128 stands for zero in the data rows.
Here are some points:
[  0 140 206  98 136  73  62 156 117 224   0 166 178 168  72 219 143  78 129  59 255 110 194 181  90 220 192 147 146  86  48 127 240  59 170 148 119]
[115 119 161 125  88 145 114 109 159 124 107 122 155 121  72  77 145 108 158 103 116 148 113 177 128  53 156 133 139 176 109 105 102 111 120 104 112]
[184 109  66 165 174 129  52  53 121 173 242 105 121 118 158  35  89 106 156 124 133 115  81 175 123  94 134 139 118 156 157 148 104 109  73  47  35]
[197 121 100 114 147 100 254 151 149  69 220 114  59  16 191 143 152 135 108 167  18 146 109  65 162 100 106 143 137 201 161 137  59 183 105 118 161]
[121 129 113 143 112 157 115  83 145 203 126 184 147 125 124 135 115 121  99 136 108  68  93 134 105 144 104 136 175 113 128 191 179 141 155 115  83]
[147 138 136 150  87 157 107  50 116 153 138 163 136 112 122  71 141 117 124 157 137 107 107 168 116 140 104 128 144 145 135 161 119 169 119  92  79]
[189 124  99 135 130 106 206 161 112 100 134 138 104 147 144 189 153 151  78 128  19  97 115  80 116 106  77 170 109 119 127 102 116 175 145 217 159]
[149 111 115 161 121 126 119 112 180 145 142 123 121 137 126  84 138 127 124 148 148 109 111 149 111 151 112 116 142 124 137 162 124 154 137 102  85]
[117 104 119 150 128  77 114 155 163 100 134  62 108 159 124 124 176 127 115 116 105 145 109  79 146  85 121 118  83 170 134 121  94 157  58 116 168]
[ 77  98 132  55 129 143   0 230  21 116  32  68 219 172 100 158  55 144 162  53 186 104 255 255  67  95 166 170 101   0  45   0 190   6 168 255  34]
[153  86  95 124 175  99  98 135  92 136 162 107 107 119 151 135 137 116 141 159 148 125 137 137 110 109 120 144 101 125 135 105 150 114  94 135  90]
[155 133 156 138 108 132 147 109 140 154 175 141  96  96 154  99 151 124 123 152 115 119 111  96  93 116 100 142 140 126 127 154 106 140 125  96 116]
[143 121  86 122 156 136  95 114 115 139 155 113 160 111 186 121 125 135 125 115 178 123 151 161 108 144 141 117 129 105 135 153 136  82 119 102 116]
[103 128 111 110 108 110 114 217  36  85 109  79 150 138 140 138  40 149 184  99 127 162 179 150 147  71 135 140  94 135 112   0  92  76 124 255 122]
[158 113 120 148 121 109 150 131 151  79 135  76 105 102 121 108 158  96 147 119  48 139 129 109 111  77 122 168  69 215  91  90  72 187  87 134 130]
[164 131 138 155 138 125 139 109 140 102 140 109 125 108 142 106 127 148 165 145  81 125 149 105 146  99 150 160 150 164  83 119 102 156 114  93 134]
[158 131  99 194 155 190  64  32 112 175 220 135  83 110 141  87 144  89 133 157 147  95 109 129 153 124  78 117 122 155 148 160 134 138 103  31  83]
[126 103 129 169  82  75 127  79 167 202 138 174  97  97  97  64 127  99 118 195 188 111  61 152 166 204 139 144 132 180 144 247 114 138  98  48  90]
[ 89 107 123 128 135 127  64  91  75 154 205 116  75  49 166  69  95  80 216 139 180 150 101 136 173 101 145 153 141 232 126 142  91  58  65  95 104]
[  0 152 220  86 163 147  20 212  69 225   0 122 202 190  48 193  54 111 163  77 255 156 194 255 119 171 166 117 154  60  96  92 234  20 177 187  82]
[121 150 146  72 169  99 187 189 132 149  68 133 126  91 124 182 179 178 123 106 132 111 129  81 180 172 195 138 152 142 128 187 160 133 156 127 166]
[119 129 133 107 138 146 165 132 117 152 157 117 116  48 133  94 134 172 183 110 167 140 115 114 201  96 163 105 179 184 149 129 128 106  74  88  96]
[142 131 138 128 101 121 139  90 159 171 119 157  94 142 131 129 150 120  88 149 111  71 101 131  90 177 103 157 140 113 153 211 164 172 164 139 107]
[ 82 136 133 161 125 141  76  48 167 240 106 179 113 111 119  93 156 105 134 132 227 104 102 163 165 198 152 113 174 151 152 253 172 127 152  48  94]
[115  92  69 103 152  97 236 148 159 119 148 109  80  39 103 102 166 147 135 143 117 192  57 112 218  75 145 114 101 223 151 133  46 184  57 104 111]
[131 156 145 133 105 137 132 121 163 136 127 129 133 105 126 116 154 115  94 146 144 110 139 130 137 139 160 131 160 161 147 195 150 144 114  96 177]
[154 125 145 146 135 167 162  94 117 140 189 127 103  86 130 110 137 134 171 145 165 138 105 104 188 157 134 121 140 166 172 166 136 150 134  86 145]
[141 150 128 160 112 154  56  86 122 178 150 141 134 149 180  86 151 104  86 134 165  78  99 133  83 138  79 126 150  74 149 142 187  94 116 118 105]
[101 117 141 109 150  72  78 147 131 140  59 106 166 133  94 144 105  89 130 101 188 114 161 196 108 150 158 141  97  96  92  92 165  66  93 147  94]
[  0 138 183  68 143 163 105 208  76 167  23 103 190 118  44 138  73 122 185  85 244 197 176 186 162 102 157 135 124 123 101  61 162  58 146 180  90]
[142 135 112 111 148 151 167 143 138 148 133 146 130 122 135 153 135 139 126 157 143 138 111 115 109 165 104 112 120 100 169 165 148 187 151 150 130]
[115 150 139 120 136 156 181  92 145 145 188 139 105  75 125  76 118 148 140 167 150 173  83 107 172 106 141 101 157 178 175 168 117 131 101  66 120]
[151 129 130 128  80 197 106 127  62  99 228 110 164  70 111  59  86 164 213 148 111 187 133 146 151   8 145 120 163 185 125  65  90 116  72 103 102]
[ 88 193 153 151 136 157 161  97 161 164  59 183 120 150 138 200 174 143  87 130 149  82 131  89 113 191 110 130 177  85 122 160 187 145 179 132 167]
[179 165 117 109 168 119 172 158 137 104  45 144 151 187 142 216 180 176  52  97 114  74 153  83  56 189 116 150 141  14 137 157 206 151 178 192 138]
[124 144 135 139 126 173 200  43 133 138 217 136  80  95 108  45  99 138 199 196 128 153  47  78 239 100 146 108 161 213 187 168  53 184  95  46 126]
[168 132  91 172 139 104 169  72 217  95 153 118 154 108 114  90 151 118  96 140  38 172 119 130 128  90 134 149 157 135 109 148  69 174 140 101 155]
[249 117  96 173 123 143  93 105 125  87 227 122 125 183 193  78 150 126 105 153  11  95 129 142  61  90  84 132 117  76 148  85 101 147 121 134 114]
[148 166 115 130 123 112 198 210 160 139  62 185 116 137 140 214 207 108  78 122  44 117 124  23 103 179  86 129 101  82  76 136 154 208 200 178 212]
[ 81  80 118  43 149  72 113 255  58  92  31  65 167 164 103 198 119 132 146  67 140 138 194 202  76 109 144 139  48  49  65   0 151  87 120 255  45]
Then 10 other points, each followed by its number:
[224 141 102 182 107 188 108  59 137  93 221 129 126 156 164  71 123 152 132 182  91 133 115 113 131  94  98 112 138 111 148 117 103 160 103  89 135] 0
[186 148 122 174  97 162 100  79  96 124 197 143 118 132 144  67  80 139 107 124 104 102 124 107 112 130 110 143 153 123 127 117 110  98 107 125 107] 1
[113 114 137 134 175 152 190  59 160 112 197 102  72  65 166 114 147 124 150 169 101 146  93  58 176 101 108 129 138 204 179 139  83 179 139  93 143] 2
[100  99 143 135  97 116 135 102 156 159 125 134 125  95 107  70 121 114 154 155 155 155  70 186 145 120 115 114 101 167 117 169  89 150  98  78  86] 3
[158 168  84 119 140 120 221 193 145  66 132 119 100 129 187 236 192 131  62 136   0 152 113   0 108  95  51 138 147 103 168 104 145 193 160 238 231] 4
[ 93 161 183  74 164 213  13 147   0 162  70 117 205 180 126 163  27 225 146  70 255  80 249 246  83 189 218 145 193   0 111  98 255   0 176 177  34] 5
[ 87 149 154 117 140 135 174 142  93 199  87 176 105 127  98 184 102  77 127 125 234 117 119  67 148 211 127 123 114 149 172 194 200  96 146 155 136] 6
[197 146 103 144  81 137 142 190 110 127 117 157 128 181 144 211 160 145  48  99  88  67 151  50  77 167  80 164 122  61 116 105 164 144 163 192 189] 7
[187 113 104 121 136 139 234 174 178 112 184 118 121  90 167 149 198 165 129 135  52 157 105  29 149  90  84 103 137 118 158 136 101 225 148 131 179] 8
[ 57 125 122 121 151 149 114  76  69 166 169 114 127  75 158  72 101 147 183 125 252 167 107 150 171  94 163  98 161 177 173 170 148  27  60 120  81] 9
Which two of these numbered points are nearest to each point below, looking only along the 3 directions in which the first points spread most? Their numbers follow each, nearest first.
[165 121 123 119 102 236   8  81  50 185 226 161 137 116 114  52  41 189 156 168 237 106 131 191 125 152 168 109 181  52 200 141 194  36  92 109  19] > 9 3
[152 117  97  83 148  52 206 172 165  49 117 106  95 120 148 179 169 157  62 104   0 134 132  92 129 106 122 171  98 116 131  94  96 193 173 207 152] > 4 8
[  0 123 187 119  93 112 149 152 146 199   0 163 152 143  98 161 132  79  91  75 229 123 113 139 124 150 124  95 145 137 113 140 162 103 154 155 175] > 6 5
[161 129  99 156 113 125  67 111  91 137 183 125 107 116 171 116 121  69 121 103  85 102 132 105  66 101  99 149 130 146  97 112 119 124  96 125 139] > 1 0
[122  97 133 119 163  49 207 145 142  79 118  91  74  78 139 115 189 102 146 135  92 166  86 117 157 108 112 112  86 251 142  97  61 182  86 130 136] > 0 2
[166 127  89  91 187 116 182 217 108  76 148 107 106 132 174 186 164 175  82 105  10 105 147  69  67  96  85 145 105  53 150 102 144 151 163 229 125] > 4 7
[129 101 141 111 103 142 165 136 116 131 162 128 138  82  99  76 145 157 115 162 142 143 102 117 161  75 112  70 157 172 170 117 114 123  78 116 145] > 1 0
[142 124 142 106 145 139 134 221  75  90 139  43 181 110 142 128  91 136 179  83 106 143 198 131 103  54 155 136 115 127 115   1 139  92  83 180 176] > 1 3
[193 125  94 132 174  89 193 121 156  83 186 128  77  80 217 148 170  94  72 122   0 148 113  58  96 100  70 150 130 160 164 132 125 192 117 134 197] > 8 4
[122 119 138 123 125 163 103  88 120 144 177 156  96 107 134 107 105 132 179 157 174 110 119 164 167 122 160 110 175 170 149 110 122 130  91  93  96] > 3 1
[ 94 159 189 129 149  99 105 111 184 153  38 156 140 133  92 168 155  99 136 118 153 143 157 146 110 159 168 134 138 115  60 136 165 129 185 105 176] > 6 1
[140  72  87 153 123 100 152 136 148  87 185  82 101 109 114  83 147  87 136 104  32 140  96 134 152  60  85 127  56 218 113  84  31 166  81 121 116] > 0 2
[ 71 146 138 124 116  84 133  90 166 207  75 186 104 141 112 193 140  90  76 115 208 105 111 109 128 242 162 138 145 141 136 236 190 114 158  86 130] > 6 3
[  0 138 196  98 144  84  63 155 108 166   0 132 168 156  54 189  87  70 164  47 255 153 176 222 147 151 179 144 126 106  48  95 188  22 176 160 133] > 5 6
[187  96  76 126 110  30 181 174 148  88 186 114  61 132 134 174 185 116  88 128  20 109 104  17 130 119 115 137  64 162 131 130  81 165  83 135 144] > 8 4
[142 138 148 107  92 159 186 109 109  92 157 151 128  81 156 114 124 148 123 137 149 165 124  91 156  99 125 105 158 185 170 119 116 133  87 123 177] > 1 0
[111 123 100 161 150  97 152 141 183 130  77 120 128 167 145 215 166 106 119 111  40 108 158 113  91 137  75 117 129 100 104 136 143 156 155 141 147] > 7 4
[ 59 158 158 123 112 212  11 108  72 130  80 144 234 182 108 137  68 171 142  84 211 137 209 255  81  91 142 128 164  36  79  94 172  27 164 177  98] > 5 6
[166 132 123 111  81 148 170 104 105  95 191 123 101  94 125  99  91 173 148 161 121 135 117 114 142 119 120 102 151 167 161 106  74 162  85 120 125] > 0 1
[223 132  58 159 126 121 145 100 155  48 224 102 129 152 154 104 146 146 116 153   4 125 109  78 112  82  78 150 130 141 113  72  70 165 103 133 167] > 8 0
[100 146 118  79 118 198   0 160  19 121 104 123 189 222 147 128  51 158 112  92 193  74 183 210  43 148 123 135 152   0 129  45 215   6 175 241  87] > 5 6
[ 84 143 165 122 153 121   0  82  72 246  36 168 168 163 117 154  77 114 129  76 250  39 206 201  48 232 180 166 161  31  76 158 255   0 153 104  53] > 5 6
[ 19 130 138 114 127 100  55 218  98  99  28  70 168 143 106 171 124 105 134  52 140 143 211 161 102  90 158 160  86 104  76   1 154  28 125 222 144] > 5 7
[168 111  82 139 159 154 184  83 127  91 255 129  71  97 151  52 119 140 119 168  93 130   1  93 202  75 102  84 149 200 224 171  44 182  47  60 125] > 2 0
[124 132 124 142 184 199  57  12  22 138 255  75 117  36 136   0   9 166 255 152 185 180 129 180 225  24 192  97 180 220 181  87  94  26  13  58  51] > 9 3
[ 96 123 167 167 111 141  97  45 128 149 113 131 132 114 108 102 120  71 167 161 161 171 141 143 139 108 120 103 144 201 105 130 107 122 115 100 150] > 3 1
[159 132 131 127 164  97 201 124 178  91 117 134  94 116 117 151 160 103 131 137  60 157 123  87 121 108  97 151 100 151 103 145  61 215 150 127 156] > 8 0
[206 153 132 111  20 194 137 160  71  34 187 141 176 145 118 102  98 194 117 160   5 135 144  81  96  63  89 143 183  97 104  40  48 141 151 202 174] > 8 0
[175 115  97 146 172 137 157 142 125  68 248 120  75  97 198 112 150 119 113 163  30 141  72  53 128  80  59 112 118 135 171  98  57 175  88 147 149] > 8 0
[ 38 135 173  97 131 112  62 145  78 128  12  79 150 150 125 149 116 104 123  69 221 100 174 202 116 173 167 147 135 104  98  62 203  46 131 145  90] > 5 6
[  0 129 216  97 132 116 123 224 101 170   0 123 154 179  57 201 128 104 122  50 225 140 194 141 125 155 151 149  97 108  54 114 163  84 191 194 163] > 5 6
[111 110 165 152 121 102 158 104 183 182  45 144 110 110  87 150 160  90  88 127 169 149 144 132 134 193 152 120 136 145 123 201 167 128 153  70 167] > 6 3
[128 116 146 105 114 113 202 178  99 112 203 121  81  90 167 116 114 164 141 170 119 158  92  55 180  82 125  99 139 213 199  72  78 150  76 149 147] > 0 2
[173 138 110 154 122 215 105  72 103  80 243 120  94  98 174  70 104 142 189 158 123 142 132 115 144  54 100 133 175 170 188 113 113 120  81 115 139] > 0 2
[137 141 143 141 145  49 160 223 196 109  51 106 154 124 153 210 185  83  75  98  49 102 147  39  94 156 107 178  66 134  61  95 140 166 188 168 195] > 7 4
[138  94 125 117 131  81 141 197 123  65  54  94 157 172 126 162 116 185  90 119  84 114 160 139 104 151 142 136  93  88  98  80  95 138 152 188 126] > 7 4
[162 145 131 140 126 140 154  70 142 100 143 171 122 140 115 114 114 159 116 175  96 125 119 136 127 175 141 141 166 103 131 177 129 164 173 114 108] > 1 0
